One turn moves each row of this set onto another row. After a few examples, where does it send each row asked below?
Z16: -1.157  0.497  1.509 -3.564 -1.573 -0.253 -0.059  1.897 -0.449  1.260 -0.195  0.064 -0.133  0.913 -1.646 -1.825  3.153
Z611: -1.991 -1.019 -1.078 -0.581 -3.344 -1.455 -0.657  1.525 -1.045  0.626  2.310  1.061 -3.206 -0.097  1.028 -0.969 -0.118
Z695: -3.574 -0.580 -0.198  0.260 -0.952 -1.672 -0.578  1.637 -0.747  1.800  1.196  0.415  2.090 -1.821 -2.960 -0.409  0.122
Z806: -1.695 -0.702 -0.162 -0.660 -0.523  0.323 -0.381  3.191  1.206  1.320  1.376 -1.058 -0.389 -2.168 -2.443  0.023  1.135
Z964: -1.580  0.636  1.828 -0.013 -1.601 -1.097 -1.267  1.381  1.450  0.747  1.444  0.315 -0.535 -0.268 -1.504 -0.709  3.130
Z804: -1.324  0.160 -0.924 -0.875 -2.986 -1.968 -0.613  1.506 -2.640 -0.110  0.175  1.260 -0.058  1.249 -0.249  3.196 -0.777
Z51:  1.114  0.569 -0.759 -1.532 -0.657 -0.704 -0.141  0.628 -1.796  1.880 -1.600  2.085  0.083  0.806 -0.973  2.751  0.198
Z625:  0.166  0.705  0.345  1.158  0.526  1.053 -0.999 -0.680 -3.055 -0.566  0.497 -1.190 -0.132  1.190  0.234 -0.546 -0.956
Z233:  0.167  0.799  0.828  0.801  0.045 -0.494 -2.373 -0.105 -1.749  0.127 -0.438  2.367 -0.385 -0.554 -3.160 -1.333 -1.231
Z430:  2.449 -0.904 -0.445  0.877  0.051 -0.253 -0.252  1.199 -0.628  0.713  1.900 -0.711 -1.993  0.502 -0.868 -0.172  0.545
Z653: -2.398  1.311  0.571  0.314  0.187 -0.791  1.847  1.385 -0.853  1.958 -2.208  1.194  0.385  0.491 -0.518 -2.048 -1.264
Z413: -2.316 -1.720  0.342 -0.609 -1.588 -0.868  3.596  1.294 -2.817 -0.876  1.610  1.121 -1.071 -1.604 -1.002  1.580 -0.172
Z947: -2.654  1.269 -0.148 -2.266 -0.648  1.086  0.519  0.748 -3.523  1.034 -0.651 -0.039 -0.464  0.283  1.459 -2.324 -0.577
Z357: -1.797 -0.060 -1.194 -2.181 -1.927 -2.333  2.166  1.949 -4.206  0.985 -0.036  0.708 -1.021 -0.231 -1.662 -2.192  0.979
Z56:  0.229 -1.834  2.262  0.511 -0.531  0.277  1.272 -1.304 -1.639 -0.965  1.220  1.391 -0.199  1.380 -0.635  1.405 -0.575
Z476: -1.432 -0.887  0.691 -1.873 -1.675 -1.190  0.629  0.432 -0.506  1.933 -2.508  0.927 -1.844  0.382 -0.147  0.079  3.194
Z615: -1.053 -2.818  1.664 -2.351 -1.245  1.477  0.495  0.089 -0.677  0.194  2.447  1.577 -2.079 -1.547 -0.767 -0.697  0.767
Z843: -2.390  0.379 -1.543  0.210 -1.630 -0.687  1.261  0.902 -4.131 -1.354  1.320 -1.638 -2.012 -0.523 -0.108 -0.474  0.449
Z277: -1.921 -0.294  3.181 -2.592 -0.826  0.178  1.915  0.837 -2.641  0.596  0.130  2.604  0.752 -0.129  0.779 -0.425 -0.162
Z36:  0.124 -1.765  1.327 -1.793 -1.125 -0.727 -2.135 -0.250 -2.516  1.011 -2.437  0.799 -0.299  1.003 -0.820  0.794  1.202
Z945: -0.859  0.365 -1.019 -1.324 -0.965  2.311 -1.493  0.211 -1.306 -0.264  1.574 -0.301 -3.415 -1.053 -0.005 -1.491  0.209
Z906: -1.436  0.652  1.741 -0.912 -0.022  1.153  2.257  0.352 -0.429 -0.860  1.209  2.496  0.001 -1.160 -3.724 -0.291 -0.465
Z282: -2.355  2.719 -0.370  0.251  0.262  1.171  0.398  0.254 -2.246 -1.139 -0.952  0.247 -1.226 -1.372 -2.679 -1.670 -0.480
Z395: -1.277 -1.259 -2.833 -1.219 -2.365 -1.357  0.168  0.099 -1.764  1.509  2.085  0.878  0.783  1.292 -2.388  1.428 -0.572
Z15: -3.491 -0.347 -1.661  0.625 -1.615 -0.748  0.977  0.648  0.284  0.386  0.010  0.126  0.699  0.829 -3.386  0.910 -1.405

Z395 -> Z476
Z15 -> Z36
Z653 -> Z233
And these:
Z56 -> Z615
Z947 -> Z282

